X: several groups of rows, each row roughly a mix of its group's hidden directions
X (146 x 10)
[[ -8   7 -32  -8   0  -8 -12 -13  -9  -9]
 [ -9 -13 -24  11   4  16   2  19  10   0]
 [ 21   2 -13  18 -15   1  10  20   7   1]
 [-25  -9 -17  11  11  -9  17  -6   5   1]
 [  4  -1  11   2 -24 -13 -18  14   1  16]
 [ 13   2  17   4  19  17 -18 -15   1  -4]
 [-17  -2 -13   0  29 -14  -5   2  10   9]
 [  4   1 -14 -19  24  -2  -9   8  -3  20]
 [ -8   3 -17  -3  26  13  18  -6   1  -9]
 [  3   1   7   5 -29  -1  -9  11  14 -20]
 [ -6   8  24  17  13 -12  -4  14  15   0]
 [ -3  -1  21  17  17 -16 -10  10   9 -10]
 [  7   5 -22 -18  -9  -5  -9 -20   0 -14]
 [ -4 -14   1  -4  17   6  19  23  -9  14]
 [ 15   9 -11  -2   6 -13 -13 -15  20  16]
 [  7 -12  29   5 -17  15   1   3  11  -4]
 [-14  -4 -19  -4 -17 -15  18  16  -4   5]
 [  3 -14 -18 -18  22  -8 -10   3   8 -12]
 [ 14 -17  10   9 -18 -17 -17   7  -6  -4]
 [ -6  -1  -2  -7   1 -12 -13  26   5  25]
 [  6 -11  25  21  -6  -1  13   7  15  -1]
 [ 11  -1  -3 -11 -15   0 -30   9 -14   7]
 [  4 -14   0   8  -5 -10  18  10  18  23]
 [-32   4  -9   9   9   2   1  17  -9   4]
 [-14  13 -19 -18   7  -9  -5 -19 -12   1]
 [-13   6  14  14 -18   9   3 -11 -13 -20]
 [  8  -5  15   3  16  19  20  11  -4  14]
 [  0   3 -30 -16   4  -8 -13  -9  -3 -15]
 [  5  -4  29 -12  -9   9   7  19 -10  -3]
 [  5   4  23  -5 -12  -5 -21  -8 -18 -10]
 [-13  12 -24 -19 -12  -7  -8  -5  -6 -12]
 [ 14   8   3 -31 -11   9  14  -2  -5  -1]
 [  0   2 -22 -20  11 -14  -9 -13  -7 -12]
 [-14   1 -15 -21  25  -2 -10   6   9   0]
 [  8  -7   6  -5  -8 -18 -24  17   4  16]
 [  1   1  14   9 -29   4   0   9   3 -22]
 [  2  -1  16  18 -28   3   8  -4   0 -16]
 [ 17  -7  -9 -17 -14  -6   5  20 -18   3]
 [ 22   1 -24 -19   7   6  -3  -8 -10  -4]
 [-22  -2 -10  -1  15  -8  19  20  -7  -4]
 [ 13  11 -13 -21   5   0 -10  11   6  21]
 [  0 -10  -7  -1  29 -13 -12  14  -8  13]
 [  1  -9  -8   3  26  -9  16   1   7  22]
 [  3   3  33   4  -8   3  13 -18  -6  -2]
 [ 12   9  10   2 -19  -4  19 -12  11 -19]
 [ -4  -5 -27 -21 -10   2   4  -6 -17  -8]
 [  1  -1  13  20 -26   3  12  -1   1 -18]
 [  6   4  -6   4 -27   1  -8 -23  14   7]
 [-18   9 -33   0   7  -5   8  -7  -3  -1]
 [-20  -5   0  -1  29   6   8   4 -11 -13]
 [ 26  -9   8   9 -13   0   2 -17  15   9]
 [  4   6 -28  -3  -3  16  15   4  19  -1]
 [ -4  -9 -15   6  30  -4  16  -1   7  11]
 [  0   0  -1   7   7  13  17 -23  -4 -24]
 [  1   2 -11  16  16   6  31  -1  -8   3]
 [ 10   3  12  -4 -26   2  -8  21   7 -14]
 [ -3  -4  16  13 -19  10  16   8 -12 -18]
 [ 14   2  20   4 -29   9  -2  -5   4 -12]
 [-16   5   2  16  24   2   2 -15  17  -6]
 [-13   6   0  14 -20  11  -6  -5  -6 -26]
 [-11   5 -12   3  22  15  17 -12  -5 -15]
 [  5   9 -19  -9  -7  -1 -27  -5  10 -16]
 [-16  11   6  13  18  10  -3 -19  17  -2]
 [  8  -1  22  -3 -24   1  -2  18  10 -12]
 [ 24   4  23  -6 -13   3 -18   2  -3  -4]
 [  0 -27  22   4   5 -20   0   8   4   0]
 [ -4  -1  -2  -8  25  -6   9  25 -13  -9]
 [  0   6 -26 -11   4 -12 -22 -10  -7  -9]
 [  5   4  16   2 -12 -15 -26   0 -14  12]
 [ -1 -17   0  18 -19  -3  17   7  19  -1]
 [  2  13  10 -17  11  -2 -14 -27  -6   6]
 [ -5  -1 -21   2 -15   6 -19  12 -18 -12]
 [  1  11  14  14 -11 -19   1 -16 -20   7]
 [-13  -7 -15   6  22   6  23  11  -6  -1]
 [ 16   3   2  -9 -18  -2 -29   1 -10  10]
 [ -6   7 -23 -20 -13  -3  16 -14   5  -5]
 [  0  -1  20 -10 -22   0 -13  14  10 -15]
 [ -5  14 -25  -7 -16   8   0 -18   8   9]
 [  2   8  30   1  -9   5   9 -19 -11  -9]
 [-10  -5 -12   9  29  -7  10   2   1  18]
 [-19  13 -21   1  -3  -5  -6 -21  14  -7]
 [-20  -2   1 -12  23   6  13   4 -13 -15]
 [ 12  -4  26   9 -20   6  -7   0  14  -9]
 [ 10 -15  22  19  15   8  11   6   3  10]
 [ -2  19  13   1  -5 -22  -1 -25  -4   0]
 [ -3 -12 -16  10  -4   5  23   9  23  -1]
 [-12  -5  -5   2  29   3  23  -5  -5   8]
 [-13  13 -23 -25  -6   0   4  -5  -6 -10]
 [  4  -1  19   0 -28   2  -6  14   8 -16]
 [  7   1 -11 -20   5  13  30  -2  -3   5]
 [ -3 -19 -13  20   1   9   8  19  15  -5]
 [-13  -4   5  10  23 -16  -6   3 -13  20]
 [ -9  -7  14 -11 -12   8  -2  28  -5 -16]
 [  9  -3  23  14   9   4 -25 -12   5  -6]
 [ 23   1  25  -8  -6   4 -20   6   1  -1]
 [  7 -14  -8  22  -3 -17  -2   2  13  20]
 [ -6  -1 -18   7  26  -1  11 -15  -7  14]
 [  1   0   9 -15 -15  -7 -31  -1  10  -2]
 [-12  -8 -31  19  -1   1   9   7  -1  -3]
 [ -3  -2   6   7   6  11  18 -22  -7 -24]
 [ -8  -1  -2  22  15  11  12 -13  17  13]
 [  6   7 -24  -7  20  13  16  -8   9   1]
 [-17  -7 -17   1 -10 -11  20  19  -7   6]
 [ -2  -3  14   8 -29 -10 -18  12  -1   3]
 [ -4 -10 -35   2   7  -7  -5   2   2 -14]
 [  2   4 -17  18  15  -2  14 -22  -5  10]
 [-13  -4  -1  -6  31   1  17  -9  -4  10]
 [-26 -10  -2 -10  10   3  11   0 -17 -17]
 [ -1   9  17 -20  -2  -9  -9 -22 -16   4]
 [ 19   4   3  14 -17  -7 -10 -22  -3  13]
 [ -8  -5 -27  -2  14  13   9  17  13  -1]
 [ 15   9  15   3 -22  20   9   8 -10   5]
 [  3   2 -24 -16   6 -14 -12 -12 -13 -12]
 [ -1   3 -13  -9  32   0   7  -5  -7  18]
 [-14  -2 -17  -1  24   5  20  13   2  -4]
 [ -3   1 -22   2  10   8  24   6  16  13]
 [ 11 -13  30   1 -13  14  -5   5   8  -3]
 [ -8  12 -15  -9 -11   1   7 -26  16  -4]
 [  6   8 -27 -14   5   5 -15  14  12   5]
 [-27   5 -12  -1  17  10  20   0  -1   1]
 [-11   1 -13 -13  17  -5  17  -6 -22  11]
 [-11  -7 -23   0  25  -2  -1  -6  -9  15]
 [ 17 -16  17   2 -20 -16 -11   2   7   3]
 [-21  10  -7  12  17  15  11 -11  12   8]
 [-10   2 -17  -4  30  10  15  -2   1  -5]
 [  6  -5 -16 -24 -12  14   9  -4 -19   1]
 [  1   4 -25 -20   2  -4 -19  -9  -6 -12]
 [ -1 -21  29   8   3 -17   3  -4  -6  -2]
 [ -3  -1  25  13  -5  14  17  11   6  14]
 [  7  -2   8   6 -28 -12 -19  10   4  11]
 [  5  -1   4 -11  13  13  32  11  -4   9]
 [ 19   6  -3  -4 -31   2 -15   0   9  -2]
 [  5   4 -21 -16   3 -13 -20 -12  -8 -13]
 [  6  12  19  11 -18   5  13 -12  -1 -19]
 [-12  10   4   9  10   1 -12 -26  18 -11]
 [ -5   9 -21 -15   3 -10 -10 -16  12 -17]
 [  0  13 -16 -23  13   4 -18   2 -12   9]
 [  3  -5  30  20   6   1   0  13   6  10]
 [  3  -6  19  20  -2  10  10  19  17   7]
 [ -3 -16 -29   5   2  -1   7   2  10 -20]
 [ -9  -6 -23  -6  22 -20  -9  -6  -6  -2]
 [-13   7 -24   2  20  15  15   0   4  -6]
 [  0  -5   1   4  32 -10  11 -12  -6  15]
 [ 25 -11  22  -2  11   4   5  15  -9   3]
 [ 12   4  11   0 -34  -2 -15   0   0  -3]
 [  6   4  21  11   2   8 -18  18   7  18]]

which group is each row in? (one row of each group first)
[25  7  2 17 -9 -1 21  7 13  5] => (134)
[  5  16  -8 -18  25   9  -1 -13 -13  -1] => (13)
[  5   9  -1 -21  11 -21  -9 -18 -14  -3] => (9)
[ 33  -9   8 -15 -12  -7   4  -4   0  -5] => (16)

[-12  -3   3  14  -9  12  15   2 -22 -19] => (134)
[-10  -1 -17 -12  -4  -3  28  16  -8   6] => (16)
[  2 -12  13  24  17   8  13  -3  11  11] => (16)
[  8   7  31   2 -11   1   4 -22  -7   0] => (134)
[-18   5 -11   1  30   6  15   0  -6   4] => (13)
[-10   2  13  15 -30   1 -10   2  -6 -13] => (13)
[ -6   1 -22  -8  12  16  -3  15  22  -2] => (9)
[ -9 -14   4   4   0 -13   1  30 -18  -3] => (16)
[ 12 -11  25   2   8 -14  -4 -19 -13  -4] => (13)
[-17  17 -10  -3  20  16  16  -6   8   6] => (16)
[-12   6 -18 -11  19 -10 -19  -5  15  -2] => (9)
[  0 -13 -21  -8  24 -17  -3   1   5 -10] => (9)
